0: (52 33 51 42 50 51 82 62 67 24 51 67 58 60 53 52 44 57 45 33 43 75 49 63 48 48 28 51 38)
1: (59 62 38 58 38 49 72 57 72 27 55 52 28 50 55 33 48 43 84 40 72 10 62 28 35 17 60 41 43)
2: (41 47 28 54 53 49 39 45 41 71 61 15 57 18 52 64 54 53 35 56 69 60 17 31 48 69 33 57 60)
3: (57 51 39 62 50 51 56 50 42 85 50 32 47 47 36 51 44 50 44 57 75 53 48 43 38 61 51 60 59)
4: (38 68 63 64 35 68 45 45 43 50 45 67 30 80 29 33 41 37 70 64 57 0 77 45 46 23 80 62 63)
5: (52 40 32 51 48 35 14 42 46 68 53 41 62 46 55 52 42 47 26 46 36 82 40 55 55 69 44 39 63)
6: (47 36 54 40 71 80 87 61 53 46 58 41 40 46 40 63 53 41 36 53 59 42 46 37 36 38 50 66 61)
7: (64 52 55 42 69 54 75 63 55 80 43 41 66 38 64 50 54 58 62 45 50 41 52 56 52 47 60 55 55)
8: (56 47 45 51 44 53 65 61 55 44 51 63 37 69 47 62 40 47 32 44 74 62 47 58 29 34 35 58 36)
9: (49 49 22 48 52 49 40 43 45 71 66 11 50 19 59 71 58 55 31 56 79 58 21 27 43 60 28 54 61)
10: (76 52 24 42 62 53 43 39 53 57 53 48 63 22 37 52 74 42 53 55 83 46 40 33 13 31 76 59 39)
11: (44 57 95 75 32 47 65 58 48 57 43 59 41 75 33 31 50 68 66 63 34 25 71 61 61 69 72 57 47)
12: (58 38 24 44 63 44 43 55 37 78 49 42 48 47 69 62 39 30 26 40 53 71 51 46 49 49 35 44 58)
13: (54 64 47 31 61 37 36 54 60 29 44 51 52 39 84 60 59 42 58 21 30 69 45 56 78 51 20 18 32)
14: (50 29 51 43 49 47 84 64 72 16 48 62 50 60 48 55 51 62 38 25 41 77 50 64 50 53 22 49 35)
15: (75 74 40 45 55 54 70 68 61 54 53 41 41 35 81 51 53 43 77 37 52 35 52 43 45 35 29 34 35)
16: (65 51 62 62 37 49 41 41 41 61 55 40 55 48 41 39 53 60 51 73 58 39 57 48 37 51 58 57 53)
17: (63 46 65 62 50 46 48 50 40 50 55 64 53 61 34 39 58 46 59 68 45 37 69 39 36 54 78 56 45)
18: (44 69 39 58 56 48 38 52 53 58 47 38 59 30 54 52 37 48 62 39 34 61 48 49 70 56 48 24 73)
19: (52 41 70 56 55 48 51 55 43 58 43 79 41 85 28 53 34 40 36 41 26 74 75 69 67 64 62 46 56)
20: (62 57 82 54 35 73 59 45 48 37 47 77 66 66 54 34 50 50 59 81 51 24 66 77 25 14 50 62 29)
21: (36 53 36 54 66 50 68 71 47 64 47 61 30 74 49 67 22 28 39 31 42 78 66 60 67 53 37 33 75)
22: (43 36 46 47 45 50 31 40 36 53 64 33 58 41 55 61 54 62 26 55 46 67 30 42 53 82 22 56 56)
23: (34 85 46 53 55 53 40 56 55 48 38 54 40 47 49 42 31 41 78 22 28 37 60 43 76 29 69 25 80)
24: (35 63 37 39 63 47 38 57 49 47 50 48 47 44 47 59 43 39 50 24 32 56 50 43 71 61 74 33 78)
25: (44 52 42 49 40 48 30 42 46 34 57 54 59 45 52 60 50 54 44 51 57 64 36 50 46 35 41 50 50)
26: (32 19 59 66 31 46 28 31 40 54 59 55 43 72 19 36 46 65 19 63 52 64 41 50 38 81 48 77 45)
27: (56 39 81 74 1 26 45 51 62 4 57 86 41 84 27 22 36 68 49 37 36 57 73 70 41 70 22 47 12)
28: (44 32 49 35 63 38 45 45 41 47 54 64 50 62 57 64 52 36 24 51 50 74 51 52 53 50 49 44 42)
29: (68 60 62 43 74 60 75 60 51 78 35 47 66 37 62 45 56 57 65 49 40 42 58 61 52 44 65 58 52)
30: (47 35 85 63 34 75 73 48 48 67 53 51 47 78 48 41 32 60 36 75 48 43 56 80 45 42 27 72 36)
31: (66 42 59 59 31 56 45 49 48 45 62 31 66 37 43 34 54 75 67 59 44 43 44 48 26 68 27 62 32)
32: (26 87 39 60 55 54 45 52 53 46 36 51 33 45 49 40 32 38 83 21 33 36 61 42 76 30 70 21 85)
33: (53 32 32 52 55 47 66 50 66 30 64 46 52 34 45 66 59 57 33 43 66 80 31 39 33 57 24 46 46)
34: (53 63 40 59 41 55 75 59 69 21 56 49 28 53 54 28 47 40 88 35 66 15 69 24 34 21 59 40 39)
35: (68 68 49 55 32 46 26 38 39 57 52 58 58 47 46 39 55 56 58 61 54 29 52 43 30 41 54 55 48)

(61 49 53 55 44 50 41 42 41 57 53 42 59 47 40 43 51 55 50 73 50 43 52 53 46 55 51 61 49) 16 35 17 3 31
(44 36 56 53 42 54 68 58 39 64 61 62 33 74 50 58 38 43 31 54 75 42 58 50 48 44 34 74 42) 8 30 3 6 28
(48 39 56 50 46 56 70 54 46 65 59 61 35 76 51 54 43 41 33 54 70 43 58 56 42 46 34 67 38) 8 30 3 28 6
(46 64 65 27 49 46 57 57 73 20 40 46 62 35 81 55 60 66 65 25 16 64 36 87 80 69 17 25 29) 13 14 0 18 15
(74 41 25 41 57 54 44 36 51 54 55 43 60 21 36 51 76 44 53 58 85 53 43 35 14 39 77 62 31) 10 35 3 16 25
(55 61 90 65 31 51 64 60 56 49 44 61 40 73 38 34 50 65 73 62 34 15 65 61 62 65 68 58 47) 11 17 16 4 30
(61 36 26 39 66 41 48 60 43 74 55 43 49 42 69 64 45 29 33 42 53 75 54 39 52 58 35 48 58) 12 28 5 3 22
(59 60 84 56 36 75 64 44 43 40 46 77 63 65 51 36 48 54 66 76 53 21 71 67 27 4 58 70 39) 20 4 17 30 35
(41 40 50 53 46 53 26 39 37 48 65 27 62 38 60 59 53 61 24 60 43 66 29 43 51 81 16 55 51) 22 2 5 25 9
(63 48 62 61 52 47 47 50 38 52 55 67 48 57 33 41 53 49 56 63 51 37 68 47 42 48 68 55 42) 17 16 35 11 3
(69 71 39 41 56 52 61 63 60 54 46 36 47 40 78 51 53 35 75 40 52 32 58 44 44 35 26 35 38) 15 7 29 1 34
(36 63 29 41 66 47 36 53 49 39 42 52 47 42 49 62 52 38 55 31 42 57 51 38 72 54 72 30 80) 24 18 23 32 25
(69 66 47 57 30 46 28 43 40 52 43 52 60 44 53 37 56 52 61 62 58 23 55 39 30 38 54 57 40) 35 16 17 25 31
(54 63 43 36 53 35 43 60 64 28 45 55 51 38 89 59 50 38 65 20 27 73 46 64 81 51 20 14 31) 13 18 15 0 14
(52 52 91 66 34 49 64 56 46 53 44 58 41 74 30 33 53 70 61 68 35 19 68 60 57 67 72 58 43) 11 17 16 4 30
